(in the rows, 128 means zero)
Each path below is one point turned by a fixed rotation once a step. After each direction that follows a path, write how fast that rotation turns it, in deg/step (0 if it stays still).
Each turn is a multiple of 5 degrees from 10 to 175, or 0.
Each row of a path follows its step; steps can be skipped.

step 0: [127 122 139 128 128 130 119 129 128 132 119 122 139 119 123 137 131 132
 122 123 137 123 124 131 121 121 122 133 125 129 140 118 127 129 134 129
 133 121 143 130 139 130 127 137 127]
step 1: [131 131 132 135 128 127 124 119 114 125 124 131 138 126 127 121 134 134
 132 141 132 132 130 139 122 129 114 121 137 128 125 127 138 133 134 133
 125 134 126 125 144 126 123 132 129]
step 2: [128 134 124 137 118 127 133 120 129 132 136 132 129 117 128 131 128 131
 128 122 134 136 119 121 117 126 128 125 147 125 119 132 127 130 125 129
 124 136 133 117 127 123 125 116 131]
step 3: [120 117 128 127 128 131 126 126 132 136 121 126 137 119 132 142 140 134
 125 115 132 130 123 125 130 117 124 136 125 129 136 132 129 130 122 123
 128 126 137 120 129 118 135 122 118]
step 4: [132 124 133 121 128 134 134 120 119 120 120 124 145 132 125 120 139 131
 128 139 132 131 133 135 136 121 129 126 125 122 127 130 131 127 131 138
 132 131 129 127 139 118 137 124 117]
step 5: [130 131 130 125 121 133 133 120 123 128 132 125 135 126 127 119 130 130
 122 125 126 125 132 116 128 129 134 122 141 131 119 126 118 117 129 129
 133 143 128 125 137 131 122 112 135]
step 6: [123 115 123 125 129 134 126 126 133 138 120 124 136 127 126 141 129 125
 133 119 130 132 130 113 125 125 126 134 131 133 139 123 121 134 138 118
 130 136 129 117 130 132 123 124 133]
step 7: [129 123 124 127 134 140 131 128 128 122 119 122 136 116 129 130 135 129
 139 140 132 136 128 129 132 136 126 132 130 125 134 117 130 132 140 137
 130 118 126 128 139 120 135 131 128]
step 8: [120 132 129 129 126 131 129 127 119 124 126 127 130 108 128 120 121 133
 128 127 124 121 132 123 122 128 129 128 142 121 117 122 132 128 129 142
 135 138 131 139 135 128 128 123 131]
[130 127 127 125 132 130 126 125 129 126 128 127 130 130 129 129 133 129
 127 128 126 131 129 130 125 126 126 130 127 127 128 128 129 127 129 130
 126 126 128 129 125 130 129 130 131] => 115
[130 128 131 131 127 126 128 129 128 125 122 127 128 129 130 132 127 130
 130 128 126 131 129 130 132 126 127 128 129 129 127 130 126 129 130 124
 131 128 128 128 128 129 129 130 127] => 120

step 0: [137 125 141 132 123 127 121 118 116 137 137 130 126 138 134 126 126 127
 127 126 129 118 135 123 112 128 133 125 135 128 130 129 131 136 133 120
 124 113 126 128 129 122 122 135 127]
step 1: [124 132 133 127 132 128 118 132 123 132 128 136 124 132 124 113 119 134
 118 124 118 110 122 134 127 129 119 127 140 130 123 134 126 128 132 129
 141 126 141 124 126 134 133 127 131]
step 2: [127 130 119 128 127 126 127 122 116 126 120 120 128 145 132 121 127 137
 123 128 128 137 130 121 122 139 137 133 121 133 128 137 120 126 124 128
 137 129 143 127 127 125 124 121 139]
step 3: [129 133 138 121 111 123 129 123 129 138 131 132 133 133 143 128 123 137
 125 132 132 119 118 121 121 125 135 128 124 123 138 129 121 134 122 127
 133 133 127 125 128 115 135 130 125]
step 4: [134 123 125 131 120 130 134 125 124 124 129 135 124 126 123 117 127 136
 132 143 126 113 126 124 133 128 131 132 135 129 122 128 129 141 139 132
 137 134 136 141 138 126 136 131 132]
step 5: [129 120 130 137 134 116 128 125 116 128 141 124 129 125 134 129 129 132
 129 135 129 130 130 120 125 134 142 121 138 140 123 132 128 131 131 124
 129 124 134 123 117 121 135 122 138]
step 6: [125 124 132 121 119 128 127 126 129 132 135 127 130 133 136 113 121 127
 126 118 132 125 126 124 120 138 133 125 146 127 136 141 127 126 129 125
 131 119 128 129 127 134 135 143 123]
step 7: [137 125 115 133 127 132 125 117 127 133 120 134 128 137 133 132 120 135
 121 123 121 123 126 133 131 133 126 124 135 118 128 130 129 137 134 135
 135 123 149 126 126 130 131 132 135]
step 8: [124 129 131 138 127 121 121 120 121 131 134 132 128 136 131 127 132 137
 113 124 130 133 112 124 133 125 141 128 114 138 131 135 125 125 133 123
 134 128 139 133 128 121 130 129 125]
[129 127 126 128 129 127 128 130 126 128 128 127 129 125 128 124 128 127
 124 127 123 126 133 125 126 127 130 127 128 130 127 129 129 125 128 129
 129 130 125 126 126 132 128 127 127] => 85
[129 126 128 125 126 129 131 130 130 128 129 130 127 128 129 129 126 129
 125 126 127 125 127 126 126 128 124 128 130 125 125 125 125 130 130 131
 127 127 126 128 130 127 125 131 128] => 120
[128 127 125 128 128 130 128 128 130 125 127 130 127 129 127 127 127 125
 133 129 127 127 129 127 126 132 129 131 126 129 127 125 129 130 129 132
 128 129 133 126 127 131 128 128 126] => 140
[128 131 126 130 130 125 126 128 129 125 131 129 131 128 127 127 127 130
 128 126 128 124 131 129 129 124 127 130 128 126 129 124 129 126 132 128
 127 127 131 130 130 127 130 127 129] => 110

step 0: [137 116 143 136 130 129 123 128 142 129 123 125 129 133 128 131 125 127
 128 126 134 141 123 130 126 139 126 121 136 136 134 125 122 121 118 118
 120 127 133 137 128 126 130 134 123]
step 1: [135 122 139 131 126 132 124 140 125 130 124 117 141 123 132 126 125 122
 129 124 130 120 135 125 115 126 128 131 130 124 138 137 127 130 126 128
 133 126 128 117 116 121 121 114 128]
step 2: [128 124 125 130 123 127 138 123 136 135 122 133 140 131 138 125 124 114
 120 123 124 137 134 125 130 140 114 126 136 140 138 124 128 126 135 133
 127 127 126 135 128 131 125 124 130]
step 3: [125 121 139 139 135 137 120 128 131 125 112 116 132 128 134 130 124 129
 127 127 124 130 127 129 125 126 128 111 126 138 123 131 115 132 119 125
 122 121 128 130 127 122 125 125 120]
step 4: [125 124 135 134 122 131 138 136 131 128 126 135 144 122 136 122 126 120
 128 123 127 116 131 115 117 121 129 127 132 124 140 126 127 130 125 121
 129 130 127 128 120 137 138 120 129]
step 5: [136 127 129 123 115 128 132 132 136 133 118 123 137 137 132 125 122 125
 116 131 125 131 123 126 123 137 124 117 136 141 125 130 130 123 134 120
 124 121 130 132 145 126 128 127 125]
step 6: [124 124 126 136 133 133 125 133 125 127 121 123 129 124 146 128 127 127
 124 132 131 128 133 124 123 117 131 128 144 135 124 134 115 127 125 118
 124 129 130 122 115 115 130 124 121]
step 7: [134 123 128 134 121 126 131 126 137 128 124 125 136 126 134 114 128 129
 133 116 117 118 134 121 119 134 129 130 142 129 132 126 133 129 134 133
 122 131 117 138 130 133 140 126 125]
step 8: [136 123 136 123 130 132 125 137 132 125 118 128 125 131 133 127 127 135
 119 121 132 129 128 120 135 133 132 117 143 138 133 126 117 119 130 123
 130 114 137 124 136 128 123 129 121]
[129 129 129 127 134 130 133 125 125 129 128 126 129 130 129 126 129 128
 129 129 129 124 129 128 127 126 130 128 129 128 127 127 129 127 129 126
 131 126 130 127 124 128 125 128 129] => 145
[128 128 129 128 130 126 125 130 129 128 128 124 125 128 133 130 130 128
 126 132 129 127 129 126 125 126 127 128 128 126 128 129 127 132 126 130
 131 130 131 130 127 131 127 127 126] => 135
